rotation steps, each row followed by its count of steps:
The counts run from 0 to 874.
[ -3 -17 -38  41  15  29  35 -17  12  -6 -12   2 -16  21  19  43   4  14
  15 -11 -13 -20  -7 -18  18   8  12   5   6   5  18   7  17  10  10  14
 -23  32   5  -5 -15   4 -11  20  23   2  -5 -21   4   3  -3 -10  -2  -6
  21   4  -4  -9   9  12   8   2   5   1   9  48 -25  22   7 -12 -22  47
  -7] -> 354
[ 12 -22 -43  34  -5   2  17 -11   9   1   7  -3  -8   5  32  35   4  10
   9  -1 -12 -15 -29 -18  19   0  13   9   9 -15   9  -7  16   3  10  16
 -11  38   1 -17 -23  11  -7  26  34  -6   1 -15 -15  14  -4   0  -5   4
  20  -4  21 -13  15   0  -4   8  12  -8   5  50 -39   8  34 -13  -1  34
  12] -> 234
[  0 -12 -39  37  25  12  22  -3  14 -22  -9  10  -7  13  11  37   3  10
  20   7 -18  -8  -4  -3  23   0  13  -3   4  -7  20  13  21   8   6   6
  -7  22  -3   1 -11   3 -15  24  33   9  11 -19  -5  12  -6 -20  -4  -5
  19  18  12  -8  17  13 -13   4   1  -1  -4  54 -44  24   8   7 -12  46
   1] -> 368
[ -3 -11 -30  53  13   5  30  -9  10  -8   4  -6   6   9   9  31 -11  -5
 -17   3 -10 -26  24 -24  20 -12  13 -18  16  -6   9  16  23   9   5   4
 -19  40  10  11  -8  22 -17  30  16  -4  -6 -10   7   2 -11  -6  -8   6
  24  19  -5 -14   3  22   1  15  -7  -9   3  39 -24  30  26  -3  -7  41
  14] -> 459
[ -4 -15 -41  39  15  27  25 -34  12  -5  14 -18  -9   9  34  36  15  -1
   7  -8   1 -13 -17  -7  14  -1  17  -1  19  -1   4   6   4   5  15  17
  -4  25  14  -1 -31  12  -2  20  32   1  -4 -15  -3   0  -8  -4   2  -4
  11   3   0   3  17   3  -3  16  17   7  -8  54 -17  28  27  -8   0  26
  20] -> 413
[-11   6 -43  50  15  -2  25  -7  14  -4   0 -16   4   5  22  43   3   3
   5  -1 -15 -13 -22  -5  18 -12  24 -21  30   2  -4   0  10   6  11  10
 -12  23  18   0 -20  18 -26  28  33 -12 -16   5   5  -6  -8  -6   1  -2
   7  16   9 -11  13  18 -19  17 -11   0  -6  51 -14  22  31 -10  -1  24
   5] -> 183
[ 11  -8 -34  47   0  14  28   0   4 -10   1  -1   6   1  -1  38  -7  12
   7  -7  -4 -23   6  -7  13   4  18  -6  19  -5   9   7  24   2  11  12
 -12  34  -7  -3  -8   8 -14  32  36   7  12 -14  -1  17  -3 -13 -16  12
  30   3  11 -19  18   9 -20   1   7 -24 -12  48 -39  25  13  -4   4  32
  13] -> 639
[ 10 -19 -32  50  -6  34  23 -12  19   4   5 -17  -4  11   9  26  -3   5
   6 -16  -2 -15 -18  -4   4   5  22 -10   1 -15  10   1  30   6   9  25
   0  32  15 -20 -37  -2 -24  20  33  -7   3 -11  -5  12  -8  -7 -14   4
  24   5   1 -26   9  -8  15   9   7 -18   1  37 -34  18   8  -5  -7  36
  -9] -> 161
[  4 -15 -35  35  12   7  10   1   8 -10   8   6 -10  12  15  25  -3  -6
  15  -1  -8   6 -11   2  10 -12   5  -3  14   0  16  17  25  13   3  15
   1  16  16  -3 -32  10 -28  19  43 -11  13  -5 -16  13 -14 -20  -2   7
  27  20  20 -12  19   5 -13  15   3  -8 -12  58 -48  23  15   4  -8  30
   2] -> 42
[ -8 -22 -33  43   9  35  35 -20  25   1   2 -11   0  15  24  39   4  -8
   0 -12 -14 -17  -4 -12   8   1  20  -3   8  -6   7   0  29  16  14   5
  -2  43  18 -14 -23  11 -10  18  17  -3   0 -10   0  -3  -2  -8  -7  -5
  20   0  -3 -16   1   6  13  19  -5   5  10  38 -13  22  16 -12 -13  50
   6] -> 339
[  4  -7 -30  37  19  32  33 -12   2 -14  10 -11  -9  14  13  54  -3  -5
  17   1 -15 -16 -23   9   9   5  30   1  21   4  13   0  30  14  12  15
  -6  47   2 -10 -11  -4 -10  16  17   0  -3 -17  -4  -1   0 -13  -2  -3
  24  16   5 -21   9   1  -3   6  -2  -4   3  46 -23  14  15  -6  -5  33
   4] -> 586
[-12 -10 -31  41  21  40  24 -15  12  -8   3 -24   1   1  10  32   0 -13
  -3  -4  -4  -3  -9   1  -2 -15  25 -12  13 -11   2   1  35  18   8  13
  15  37  23 -12 -28   1 -36  15  24  -1  -3   4   1   4 -11  -7 -10  -4
  16   9  10 -22   0  -3  15  17  -6  -6   7  39 -28  29  20  -1  -7  38
  -6] -> 666
[  3 -14 -39  50  -4   8  23 -15  15  -3   0 -12   6   7  12  25 -10   6
   2 -10 -12 -23 -15 -17   9  -2  28 -31   8 -22   2  -3  13  -1   3  23
  -7  17  14 -18 -29  16 -36  31  24 -14  -8   1   1   6 -24  -4  -7  -1
  11   5   6 -32   4  -6   5  13   4 -25  -7  30 -31  22   9  -5  -5  27
  -5] -> 499
[ -6  -9 -36  38  21  14  13   2   7 -21  -5   3 -11  24  25  29  -1  -5
  18  -1 -14   2 -16  -9   7  -1  22  -8   8 -10  14  -1  16  12  -1  15
  -6   9  13   1 -25  10 -45  13  30  -7  11  -8 -10   0 -22 -10   0 -10
  22  17  17 -25   6   4  -9  11   2 -12   5  51 -39  24  20   7 -13  39
 -11] -> 438
[  7 -15 -43  43   2 -14  17  -7  14  -9   7 -15  11   3  11  41   4  14
  -2   5 -11 -30  -7  -3  25 -10  15 -15  15 -18  -1  10  14   2  11  11
 -10  25   3  -1 -18  19 -10  42  34  -2  -8  -7  -1  16  -9  -7   1   8
   6  14  14 -12  14   8 -10   7  -1 -15 -17  52 -32  26  21   6  -1  19
  17] -> 307
[  4 -16 -29  23   8   6  13 -25  -5  -5   8  -8 -14   8  15  42   0  -3
   1  -7   0  -9 -11 -12   9 -16  12  11  22   0  13   8  22  10  19  21
 -12  35   5  -1 -21  10 -26  23  21   7 -11  -8 -15  12 -10  -9   0  10
  38   8   8  -1  10   5  -5  20  14   5   0  50 -39  27  43  -3  -5  29
  19] -> 467
[  3  -2 -37  43  23   0  20  -2   5  -4  15  -1 -13  21  24  23  -5  -9
  15   5  -7  -9  -6  -9  11 -10  18 -22   6   3  15   5  18  15  -4  13
 -13  23  15  -4 -13   6 -24  21  33 -19   5  -4 -12  -3 -17 -23   0  -8
  23  28   1  -2  12  10 -14   8  -9  -8   3  54 -30  18  13  -6 -15  51
  -5] -> 780
[  3 -15 -44  33  34  29  20 -26  -6  -5   0 -19 -16   6  25  29  11   4
   9  -2   1 -14 -20  -8   6  -6  15   2  10 -12  11  -7  12  14  10  21
  -5  29  -3  -9 -20  -2 -20  21  25   8   5 -12  -7   5 -21  -8  -2 -13
  16   1   8  -9  10  -1  17 -13  12  -9  11  56 -29  32  17 -10 -10  40
  -7] -> 83
[ -2  -4 -36  28  15   0  23   3   8   3  -9  -1 -16  12   7  45   4  11
  17  -9 -18 -17 -16 -14  16  -9  18  -4  11   2   7  -3  16  16  15  21
 -19  20  -2  -8 -25   9 -34  29  27  -7   1   9  -8   8 -16 -14  -3   4
  23   1  17  -8  16  10  -7  -1  18  -4  -1  58 -44  20  16 -12 -12  33
  -9] -> 697
[-14 -16 -28  21  20   5  18 -20  10  -3   6  -7  -1   0  23  36  14   5
   2  -9  -3  -5  -2 -14   7  -5  18   7  27  -4   9  -1  19   5  18   8
 -10  27  -2   2 -30  13 -25  24  31  11   7  -5   2   8 -14  -1  -6  12
  30  -6   9  -6   0   6 -14   8  17   3   1  58 -35  32  38   4   2  32
  18] -> 807
[ -2  -6 -28  37  18  16  25  -4   0  -4 -10  -8   1   9  -4  38  -1   1
   5 -12   1 -16   9  -4   6 -11  25  -7  27   5   8   3  25  12  23  17
  -4  31  10  -4   1   2 -33  24  30  16   7  -5   1   6 -10 -18 -12   1
  36   3   1  -9   9  13  -4   4 -15 -14  15  52 -21  38  19 -13 -11  45
  -3] -> 530
[  4  -3 -41  49   8 -10  11  -7   1  -5   4  -7   3   8  12  22  -7  -5
  -9  -2  -8  -9   4  -5  18 -14  26 -17  27  -7  14   5  12   1  12   9
 -12  20  19  12 -11  21 -34  20  34  -7   6  -8   0   1  -8  -4  -8  14
  36  23  -1 -11   9  18 -15  22 -10  -8   5  46 -22  37  39  -5   5  30
   9] -> 456
[  4   3 -48  47  12  -5  17 -10   1  -7  -7 -14  -7   6  18  33  -8   6
   9   6 -18 -10 -24   5  20  -9  28 -11  14 -15  26 -17  17  -2   4  14
 -15  30  13  -5 -20  12 -36  22  24 -17   1 -17  -2  -2  -4  -3  -2   0
  17  20   3 -25  10   5  -1  14  -3  -2   4  43 -17  18  36 -16   3  27
  -5] -> 510
[ -4  -8 -47  45  17  -3  19 -16  13  -6 -16 -11  -1  11  20  26   4  18
   4  -5  -9 -18  -5 -19  27  -4  21 -14  16  -7  14  -4  -1  -6  10   9
 -23  10  14   4 -19  25 -34  26  35  -1  -5 -14  13  -7 -12   2   0  -8
  14   6  -7  -9   7  19  -7  12  -1   4  11  50 -18  33  30 -14  -5  38
  -5] -> 688
[  1 -11 -30  31  21   0  16 -15  -7   3  23 -19 -13  16  27  18  -5 -14
  -5   6   1  -9  -5 -12   2 -14  26 -14  11 -15  14  -9  23  11   7  18
 -13  38   5  -6 -18   6 -30  20  18 -12   1  -8 -14   2 -23  -5  -6  -1
  36  21   4 -18  -3  -2   6   5   2 -17  16  49 -33  20  36   3  -3  42
   7] -> 726
[  7 -16 -40  37  15  10  15   6   4  -8   7 -19   2  -1   1  34  -1   6
  -8   7 -13 -18  -9   3  13 -14  15  -9   9 -18   3  11  31   9   9  12
  -4  47   1  -6 -14  -5 -19  37  30   2  -9 -10  -4  21  -9  -1 -11   1
  12  12  24 -14   9   7  10  -6  -8 -26   0  51 -41  21  13   7  -8  29
  -3] -> 311
[  1 -14 -35  38   3  16  14  -2  -1 -12  12  -4  -4   7  30  39  -2   1
  -1   5 -17  -7 -27 -12  11   1  26  -3  24  -4   1   0  13   1  10  21
 -11  22   8   1 -33  13 -28  15  36  -4   0  -6  -5   3 -11  14  -5   8
  23   9  19 -24  10   6 -12   8  12 -13   3  49 -43  17  40   0  11  20
   4] -> 576
[  7  -8 -40  38  -2   3  12 -24  12  -1 -11  -4 -11  13   1  21 -11   5
   9 -15  -9 -15 -14 -26  22 -11  19 -16  -1 -15  29  -1   7  -5   3  16
 -14  20  10  -7 -17  15 -44  22  26   4  -7 -13  -8  13 -16 -11  -9   3
  28  11  -4  -6  11   4  -2  28   6  -1   5  32 -41  31  33  -6  -8  44
   2] -> 620
[  3  -2 -41  40  18 -18   6  -3   4  -8   6  -8   1   5  26  14   1   4
   4   6  -1  -2  -4  -7  19 -19   7 -17  14 -16  15   3  15   0   1  10
  -5  22  21  -1 -20  17 -25  32  46 -11   2 -12  -9   7 -20 -14  -4   0
  21  15  15  -9  11   9 -16  12 -16 -13  -1  53 -35  25  27  -2  -6  38
   3] -> 45
[ -6  -8 -44  49   9  39  21 -23   3  -6 -12 -22   0   6   7  35   1  -9
  -9 -11  -5 -12 -14  -7  10 -11  16  -5  23  -5  -1   2  16  12  13  17
   2  29  24  -5 -22  11 -34  14  22   7 -13  -5   1   5  -2   4  -7   1
  20   1   3 -14   9  13  19  22   2  -1  12  38 -15  33  32 -15  -3  30
  -7] -> 8
[  7 -16 -35  33   5  31  24 -22  10   6   6 -15  -8  12   4  37  10   8
  14 -15   5 -19 -18   0   7   4  27  -1   4 -12   7  -5  20   9  18  20
   2  37  -6 -16 -21  -9 -18  16  30  15   9 -16  -9  14  -4 -12 -11   2
  27   2   7  -6   9  -4   2   2  11 -13   4  52 -32  25  15   1  -9  43
  -2] -> 818
[-12 -16 -26  33  11   8  30  -8  18   1  -7   5 -13  13  14  36  -1   3
   6 -18 -11 -14   9 -30  11  -4  14  -8   6  -1  16   6  23  17   8  10
 -22  21   5  -2 -30  16 -32  25  25  -3   6   5   6   6 -18 -14  -8   7
  32  -7  -2 -16   4   5   0   9  25   0  -2  44 -43  21  14  -3 -13  45
  -4] -> 286
[-13  -8 -35  41  30  33  23 -13   9  -2   8 -21  -1  -2  10  27   3 -13
  -3  -8  -5  -2  -4   2  -6 -11  23 -13  16  -7   7  -5  34  18  10  11
   9  36  16 -10 -31   2 -41  16  23  -2  11   5  -1   1 -14  -5 -14  -1
  21   6  11 -22   1  -4  12   7  -4  -6   3  44 -24  34  19  -7  -4  38
  -7] -> 667
[ -2 -16 -16  34  -2  18  26 -13  14   8   6 -13  -4   8  -1  44   2   1
  -4 -17   0 -16  -4 -11   8  -7  27   5  15  -1   8   3  35  15  26  14
 -10  47   2  -3 -21   1 -22  17  20  11  -2  -7  -3  15   3  -5 -15  17
  40   3   3 -10  -3   8   3  16   5  -6  10  44 -32  25  33   2  -5  39
   7] -> 803
[  2 -11 -45  33  22  -9  11 -21   5  -1  -7  -4 -15   9  12  19  -6   4
   2  -5 -11 -13  -2 -25  20 -16  15 -11   1 -21  33  -6  13   5   1  13
 -23  21   2  -2 -21  15 -38  28  18  -8   7 -11  -4   2 -25 -12  -4  -4
  25   8  -1  -9   4   2  10  12  13   9   7  43 -34  33  30 -10 -10  40
  -3] -> 618
[  0 -18 -32  30  20   2   8  -7  -1 -12   9   5  -3   2  26  21  -7  -9
  -1   1 -13   2  10 -22  10 -14   9   0  26   1  20  16  24   3   8   6
  -6  31  11   5 -13  19 -26  21  38   0   8  -7  -8   6 -10  -6  -7   5
  40   6   5  -6   9  14 -16  13  -3   2  12  48 -40  28  41  -7  -3  44
  11] -> 793
[ -1  -4 -43  44  20   2  22 -13  -1 -21   2 -13   9  -7  18  37  -6   8
   3   7 -14 -15 -15  -8  18  -8  23 -14  34 -10   9   1  14 -10   7  13
 -10  27   4   5 -23  14 -29  32  30  -7  -6  -9  11   1 -11   7  -5   0
  14  13   9 -24  13  12 -17   5   1 -10 -12  44 -25  26  32  -5  14  10
  11] -> 579
[  7 -15 -29  35  11   4  19   1   7 -10   5   2 -13  30  12  39   3  -5
   9   4  -9 -19  -6  -6   9  -2  19  -5   1 -10   5   3  22  22   6  14
 -11  27  -3  -5  -7   8 -19  19  24   4   7 -10 -23  12 -15 -20  -2  -2
  34  22  19 -18   9   5  -4   4   0 -24   7  52 -44  21  17  11 -18  47
   9] -> 710
[ -3  -2 -37  55  12  28  29  -7   3 -22  -4 -20  10   4  12  34  -1   3
  -4   1   0 -12  -7  -8  15  -8   8 -11  22 -12  -5   7  18   7   1  21
 -12  30  14   7 -27  11 -23  24  30  -2 -14 -15   8  14  -9  10 -15   4
  15   9  10 -31   8  18  -1   3   0 -31  -1  41 -33  24  18   4   3  23
  -1] -> 241
[ 10 -18 -37  33  19   5  13   2   2  -5   5 -16   5  -5   1  35   2  11
   1   8  -8 -15  -7   7  10 -11  18  -4  13 -16  12   3  33   6  17  14
  -1  46  -5  -9 -11  -5 -22  30  33   3   3 -14  -5  20  -6  -2 -10   6
  19  11  24 -22   7   1   3  -9  -6 -21   1  54 -40  21  18   6  -2  31
  -6] -> 312
[ -1 -15 -34  45   9  16  28 -10  17   1   8  -9  -4   2  24  29   2   8
   9 -17  -1 -11  -6  -2   0  -1  19  -1   9 -11  11  -9  28  11  14  19
 -12  26  14 -18 -50  10 -25  26  33 -18  11  -8   2   9 -18  -7 -10   4
  20  -5  11 -33   5 -11   7   1  12 -11  -8  52 -31  19   2 -11  -5  29
  -7] -> 163
